Read these off the table that follows.
1) Read off the entry just right of the largest entry.
2) Read off the entry just left of -.06.
[[-.05, .32, .55, .60, .15, .36], [.35, -.31, .05, -.67, -.02, -.50], [-.47, .15, -.60, .40, -.12, .38], [-.14, .33, .41, .65, .12, .42], [.08, -.33, -.50, -.62, -.14, -.39], [.45, -.05, .76, -.21, .17, -.26], [.28, -.33, -.14, -.69, -.06, -.49], [-.11, .33, .46, .64, .13, .40], [.44, -.24, .37, -.56, .06, -.46], [.33, -.32, -.02, -.68, -.04, -.50]]
1) -.21
2) -.69

[[199 162 166 162 147  71 102 167 121 171 132 106 192 183 121  84]
 [206 168 160 168 137  67 125 150 123 172 132  96 181 187 131 104]
 [206 163 163 166 136  68 119 154 127 168 132 102 187 186 129 100]
 [206 168 156 167 121  67 134 143 139 162 132  98 177 187 133 122]
 [206 162 163 168 108  54 143 149 158 146 126 116 191 195 135 100]
 [207 152 174 180 127  39 128 162 136 159 116 131 213 200 131  50]
 [218 172 158 175 162  67 114 150  88 198 132  87 178 187 131  92]
 [208 171 156 168 127  67 130 144 132 166 132  95 175 187 133 118]
 [232 161 166 204 127  18 148 150 129 166 109 125 205 214 144  48]
 [201 162 163 167 110  61 135 150 158 145 130 114 190 191 131 101]
 [202 147 178 171 127  47 119 171 140 157 118 133 218 195 128  47]
 [200 162 163 163 122  67 128 150 145 156 132 106 188 187 131 108]]
Indices start at 1.
The top-right entry -> 84
The entry just left of the smallest entry: 127
Give the entry at row 2, column 1.
206
Give the largest entry.
232
The bottom entry of the column that holds the smallest entry: 67
Give the bottom-right entry.
108
Give the entry in row 1 and column 1.
199
Give the entry at row 1, column 2.
162
Give the entry just left of 154.
119
Give the bottom entry of the column that holds the largest entry.
200
The entry in row 3 and column 3 -> 163
Give the entry directly above the largest entry.
208
Give the entry in row 3 and column 1.
206
The smallest entry is 18
The entry in row 2 and column 2: 168
The entry directly below 204 -> 167
The entry just right of 109 is 125
The entry directly below the smallest entry -> 61
Give the top entry of the column that holds the smallest entry.
71
Give the entry at row 2, column 3.
160
The entry directly below the largest entry: 201
Give the entry directly above 98.
102
Give the entry at row 1, column 3.
166
The entry directly above 207: 206
Give the entry just left of 95.
132
Give the entry just left of 188.
106
Give the entry just left of 192.
106
The entry just right of the largest entry is 161
The entry directly above 48: 118
Give the entry directly above 213.
191

Questions about the row below.
1) Which number is the first entry from the left?
2) Which number is the first entry from the right?
3) Which number is the third smallest entry?
4) Which number is the third entry from the right?
5) Which number is the second smallest entry?
196,94,150,117,118,78,72,189,39,47,66,139,183,138,106,169
1) 196
2) 169
3) 66
4) 138
5) 47
